[[ -9   2  25]
 [ -4 -17  -5]
 [  5   6  -2]
 [ -4   6  21]
 [ 11 -12  15]
 [  9  17  18]
 [ 14 -26 -13]
 [ -8  -2  -2]
 [ -4 -35 -19]]
->
[[  2  25  -9]
 [-17  -5  -4]
 [  6  -2   5]
 [  6  21  -4]
 [-12  15  11]
 [ 17  18   9]
 [-26 -13  14]
 [ -2  -2  -8]
 [-35 -19  -4]]

[[-23 -25  -9  -3 -36]
 [-22  12  -1 -10  17]]
->
[[-25  -9  -3 -36 -23]
 [ 12  -1 -10  17 -22]]

[[-18   1  19   5  -9  -7]
 [ 22  10  15   1   2   3]
 [  0  -7  34 -13  -1   7]
 [  0  -8  30 -10   0   9]
 [ -1  -7  25 -11   2   9]
 [ -2  -4  26 -15   0   8]
 [ -4 -12  -8 -19   7  14]
 [ -3 -14  -9 -18   8  12]
 [ -4 -23  -6 -18   6  15]
 [  0  -6  20  -8   1  10]]
->
[[  1  19   5  -9  -7 -18]
 [ 10  15   1   2   3  22]
 [ -7  34 -13  -1   7   0]
 [ -8  30 -10   0   9   0]
 [ -7  25 -11   2   9  -1]
 [ -4  26 -15   0   8  -2]
 [-12  -8 -19   7  14  -4]
 [-14  -9 -18   8  12  -3]
 [-23  -6 -18   6  15  -4]
 [ -6  20  -8   1  10   0]]

[[ 28 -10   1]
 [  6 -11  17]
 [ 14   2 -14]
 [-22  14 -13]
 [ 27  -8  -1]]
->
[[-10   1  28]
 [-11  17   6]
 [  2 -14  14]
 [ 14 -13 -22]
 [ -8  -1  27]]

[[  8  -1 -19  -3  -7 -28  -2  15]
 [  5   0 -13   4  -6 -18   5   6]
 [ -3  12  -4  14  13   7   9  14]
 [-16   4  18 -19  -7   3 -22   0]
 [-12  10  -1 -11 -11  -6 -18   2]
 [-21  22 -19  14  14  17   3  22]]
->
[[ -1 -19  -3  -7 -28  -2  15   8]
 [  0 -13   4  -6 -18   5   6   5]
 [ 12  -4  14  13   7   9  14  -3]
 [  4  18 -19  -7   3 -22   0 -16]
 [ 10  -1 -11 -11  -6 -18   2 -12]
 [ 22 -19  14  14  17   3  22 -21]]

[[ -3  -7   4   8   2   9   5 -24  21]
 [  7 -21   3   5  -4  14   1 -24  27]
 [  9 -17   9  -3 -17  23  -9 -31  36]
 [  2 -19   0   6  -6  20   1 -27  22]
 [-20  -1  -6   9 -10   7   3 -26  10]
 [  5 -11  18  -8  -3  21 -25 -26  31]]
->
[[ -7   4   8   2   9   5 -24  21  -3]
 [-21   3   5  -4  14   1 -24  27   7]
 [-17   9  -3 -17  23  -9 -31  36   9]
 [-19   0   6  -6  20   1 -27  22   2]
 [ -1  -6   9 -10   7   3 -26  10 -20]
 [-11  18  -8  -3  21 -25 -26  31   5]]

[[-6 29 31]
 [ 4 13 20]]
->
[[29 31 -6]
 [13 20  4]]

[[-17   0  25 -20   5  -7 -21  16  21 -30 -16   9]
 [ 19  13  35 -24 -17  22 -19  38  -1 -23 -20   0]]
->
[[  0  25 -20   5  -7 -21  16  21 -30 -16   9 -17]
 [ 13  35 -24 -17  22 -19  38  -1 -23 -20   0  19]]
---
[[ 25 -34 -14]
 [ -2  25 -28]
 [  1  31   2]
 [-17   3  -8]]
->
[[ 25 -28]
 [ 31   2]]

[[-17  -4  15 -12]
 [  6  12 -32 -10]
 [ 14   8 -14  11]
 [-12  -4  -7 -16]]
->
[[ 12 -32]
 [  8 -14]]

[[ 20 -23   9 -38]
 [ 39  35  37  10]
 [-30  30  -1  18]]
->
[[35 37]
 [30 -1]]

[[-29 -13 -14   8  29]
 [-26 -11 -12   7  27]
 [ -1  -6  -5   2  -5]
 [-12  -3  -3   3  15]
 [-21  -8  -9   6  23]]
->
[[-11 -12]
 [ -6  -5]]

[[ 29 -13  17 -26  16]
 [  3  36 -25   0   9]
 [ 10 -31  15 -11   2]
 [-31  29 -15  32 -21]
 [ 11  -5   3 -10  -2]]
->
[[ 36 -25]
 [-31  15]]

[[ 30  -1  13]
 [-20   7   9]
 [  3  -2 -24]
 [-14 -20 -20]]
->
[[  7   9]
 [ -2 -24]]

[[  0  17   4   8]
 [-12 -20  33  24]
 [ 12  21 -19 -11]
 [ -5 -22  -8  -9]]
->
[[-20  33]
 [ 21 -19]]

[[-21 -30   3  13]
 [-21 -30   3  13]
 [-21 -30   3  15]]
->
[[-30   3]
 [-30   3]]
